Rotation paths and how fast each direction turns (degrees each step)
Each turn is a multiple of 5 degrees from 10 to 175, or 0.
Each row of a path follows its step; steps can be skipped.

step 0: [-26.9 -19.1 -13.6 -18.2  20.5   3.0  -7.6   8.0 -21.4 -17.6  -2.2   6.2
 -31.1 -59.5   0.3  -6.3  38.0  24.4   2.1 -22.9   5.3 -37.4  -2.8 -23.8
 -28.0 -19.1   2.6   3.2  39.0 -51.5 -12.1  17.9 -60.2 -42.0  19.9  34.0
  12.3 -22.0  38.3  -6.7   0.8 -21.2 -35.3  19.3  -4.9   6.5 -10.2 -36.9
  22.7 -29.1   6.8 -68.9   5.4   8.2]
step 1: [-17.0 -12.4 -33.1 -14.3 -29.9  -8.4 -66.8  15.0 -34.7  -5.1   4.3   2.5
 -60.1 -21.7  -0.5 -30.4   8.5  -4.0  35.5 -43.9  18.5 -45.3  -0.1  -7.5
  -1.9 -17.8 -28.1 -12.1  40.6 -10.3  13.1  14.2 -29.3 -15.7  -3.6   4.8
  14.5  -5.0  -2.4 -10.6  -0.3 -51.2  33.2  17.6 -10.8 -31.6  -8.6  -2.1
  54.5 -14.5  34.7 -25.8  49.2  -6.5]
step 2: [  6.2 -23.6 -23.1  17.3 -45.2 -25.2 -32.2 -13.4  25.0   2.6  13.1  35.2
 -54.4 -15.2  -6.2 -13.1  10.4  11.9  11.5 -36.1  60.4  12.1  48.8  20.4
  -4.0  -6.8 -38.8 -37.5  10.3 -46.2  12.7  23.1 -13.9  -5.2  -8.1 -34.6
 -24.3 -43.4 -25.7   2.5  38.0   9.1  27.7 -23.8 -23.4 -27.9  -3.8   2.4
  15.7 -11.5  37.3  -2.3  30.3 -26.7]
step 3: [ 35.6   8.7  23.0  53.8  10.6 -37.3 -13.7 -27.7  22.4  -4.7  10.6  16.0
 -47.2 -32.5  11.7   1.8  16.9  -3.3 -11.2 -10.7  39.1  44.3  44.5   1.0
 -24.5  24.8  -8.4  -5.4  26.8 -23.2   8.5  10.0 -12.9   5.8  46.9   0.2
 -12.2 -53.4  24.7 -13.3 -18.2  15.4   1.6 -32.6 -17.5  19.6  42.0  -0.9
  19.5 -31.3  32.9 -58.1  -0.6 -19.2]
step 4: [ 25.2  37.4 -17.9  46.6  34.7  19.9 -46.6 -31.4 -10.8   8.8  19.9  -6.6
   3.5 -31.9  23.6  -3.1 -16.9  -2.0  -3.3 -13.4  36.7  -8.0  -4.9  15.1
 -13.5  17.9  -1.2 -33.9   3.2  40.7   1.1 -22.9 -37.8 -10.4  22.0 -19.9
  14.5 -13.1  33.0   5.0 -35.2  -4.2  -0.7  10.3  -4.2 -18.5  64.0 -30.3
  36.2 -46.0  14.1 -56.8  35.3  -8.9]
step 5: [  9.0  -9.1 -33.4  36.8  31.0 -24.6 -45.6 -42.0 -10.9  31.8  -6.5 -17.8
   4.8 -26.7 -20.3  17.6 -36.3  14.8 -15.1  -1.4  24.2 -21.7 -23.0  29.2
  -6.0  -3.7  -0.9 -33.9 -14.8  21.6 -30.7  -2.8 -29.3 -30.6   4.8 -14.1
 -36.7 -38.0   2.8 -10.5  28.6  11.7   4.2   3.1   6.1 -60.1 -18.4 -56.0
  12.9 -23.9  19.1 -15.4  53.2  41.9]
step 6: [ -9.0   4.9 -43.0  55.6  -4.4 -74.9  15.7 -26.8 -17.3  45.8  -1.0 -39.9
 -27.7 -15.3 -36.3   8.1  -6.4 -20.5  -1.6  -2.2  -7.2   6.2  -2.2 -18.7
 -23.1  19.2  17.3  11.1 -14.3 -42.0 -18.7  -1.1  16.3  -4.4   9.6 -12.3
 -29.1 -39.7  11.1   9.3  14.4   0.7  17.1   4.6 -44.3 -33.1 -24.9   0.6
  37.0  -9.7   6.0 -36.2  31.0  54.4]
step 7: [-40.6  17.7 -46.4  26.6  10.0   8.1  32.3 -34.9  14.4  35.7  54.6 -20.6
 -21.9 -13.1 -30.9 -10.8  29.8 -47.4  16.9  -0.6  22.1 -27.5  -0.9  -3.8
 -33.4 -11.7  24.6 -20.5 -14.7 -58.9  10.2  13.0 -17.4  -4.4   2.9 -39.7
  -8.9   0.3  14.2  21.6  -8.2   3.2 -22.0  21.3 -45.2  15.9  33.8  18.6
  22.5 -23.7   6.0 -51.0   5.6  26.9]
step 8: [-43.6 -26.6  -8.8 -17.1  54.0   1.7 -42.8 -13.4  -0.6 -10.8  59.5  -1.8
 -22.8 -26.0 -41.2  30.5  27.6 -21.9  13.4  39.7  22.3 -44.8  -0.5  25.7
   6.7 -19.6  -5.9 -14.1  20.1 -23.4  10.9  23.3 -57.3 -14.3  22.4 -37.5
 -11.8  10.9  16.9 -27.0  -7.3  -5.9  -9.6  -9.5  -2.7  21.3  -1.2  21.9
  14.0 -44.7  23.8 -26.8  15.3  40.7]
step 9: [-30.1 -15.6  -8.8  -5.5   8.3 -55.0 -65.7   3.9 -31.3 -23.1  42.9   7.3
 -16.6  -8.1   4.0  47.3   1.7  25.8  -1.1   7.4  31.8  -2.5   4.8 -15.2
 -21.9  16.2  -4.1 -21.9  13.5 -22.3  -2.1 -18.2 -28.2  13.5   5.4 -55.1
  27.7  26.2  16.8 -20.3  -8.3 -17.5  32.8 -12.5 -32.1 -32.3 -50.8  20.9
  44.7 -34.1  26.2   2.8   4.8  20.3]
step 10: [-17.8 -10.9 -10.9  -0.1 -10.8 -56.0 -32.2 -52.7  21.2  16.7  46.3   0.4
 -15.9  10.4  19.7 -16.7  17.0  21.4   1.6 -39.0  63.1  15.1 -28.5 -53.2
 -40.1  -5.8   5.2 -46.4  -8.1 -42.2  -3.2 -21.5 -21.1  22.9  14.1 -21.7
  -5.0   1.6  18.3  -8.5   2.3  38.0   2.9  -4.6 -16.4 -23.9 -15.7  -7.5
  24.4   6.2  40.2   6.2 -37.1 -18.2]
step 11: [ -5.5  -3.6 -12.4   2.5  16.2 -31.7 -47.3 -28.6  23.7  17.5  49.8 -10.2
 -22.2 -15.0  -4.3  -6.6  28.5   1.9  13.4 -32.6  30.8  16.9 -39.9 -45.5
  38.4  -0.1 -10.6  35.7   4.6 -10.3  26.1 -28.8 -47.2  -0.8  38.3  15.0
 -31.0 -30.6  19.2  12.4  -6.2  69.7   8.4 -12.3  11.3   6.7  47.4   0.4
  18.3 -11.3   8.3 -33.7 -15.3   3.8]
Directions:
[  1.2   1.8   1.2  -4.0  -0.7  -1.5  -2.2   1.7  -5.9  -7.0   2.8  13.2
  -9.4 -16.5  -3.1   5.2  -8.3   1.2   3.5  -3.8  13.1  -0.8  -4.2 -17.4
   7.0  -4.8  -5.7  -2.6  -8.4  -6.7   3.3   0.3  -4.9   5.7  10.3   5.7
   5.2  -4.2  -1.3   0.2   2.8  -9.7   4.0   0.3   9.6  -0.9   3.3   8.2
  -4.1   9.8   2.0   6.4  -5.3 -14.6] => 40
[ -0.1   4.7   2.4 -11.9  -1.4  -1.9   2.0   7.0  -2.6   5.5  -4.4   5.8
 -11.8   7.6  -2.5   4.3   5.1  -5.2   7.5  14.5  11.4  -2.6   0.3   2.8
 -13.5   2.6   3.2   5.7  13.2  -0.5   0.9  15.1  -4.9   2.9   1.6   1.2
   0.7   9.8   0.8  17.2   3.3  -2.9   0.8  -7.0  -3.7  -9.5   6.8   0.4
  -7.6   4.1   6.0   3.3   5.6   3.6] => 55
[ -1.9  -2.7   1.0   3.9   4.9 -10.9  -2.5  14.7   6.8 -10.8 -10.7   4.1
  -1.6  -2.2  -1.0  18.9   0.6   2.1 -13.2  -2.7  -4.7  12.0   2.2   2.2
   2.0   2.5  -4.7   2.9   0.4 -13.3  -7.1   2.4  -3.5  -2.2   0.0  -4.7
   1.8  -9.2  -5.1   7.1  -0.4  -0.2   0.9  -6.6  -1.2  -6.6  -5.5   1.7
  -8.8  -8.7 -14.3  -1.5  -3.3   8.2] => 115
[ -2.8  -0.3   7.5   0.1  -6.5   9.5  -9.7   9.7   2.4   0.4   8.0  13.2
  10.5  -2.9  -0.4   8.0  -2.3  -3.2  -4.7  -0.8 -10.7 -11.3 -17.6  10.0
   5.7  -3.1   9.6   1.5   3.8  -2.2   0.3   2.9  -5.9  -4.2   0.6   2.0
   0.4   0.7   6.9   0.0  -3.3 -10.9   9.7  -1.7   9.7   1.1  12.7  -8.8
   4.7  -6.9   4.4  -3.7   1.7   3.6] => 95
[  9.2  -5.6   5.6   9.9   5.7 -13.8  -2.0   6.5   4.7  -3.5   1.6   3.5
  11.6  -1.7  18.1  -3.5  -4.5  -2.4   2.5   5.9  17.2  11.4  -9.5   2.3
  -5.0   1.4   6.1  -4.1   2.5  13.6   3.3  -3.5  -7.6   6.0  -6.5  -1.1
   0.9   1.2  -2.4   1.9  -3.5  10.2   2.8  -9.5   8.1   1.8  -0.9   1.4
   5.7  -3.3   3.3   1.7  -3.4  -5.1] => 55
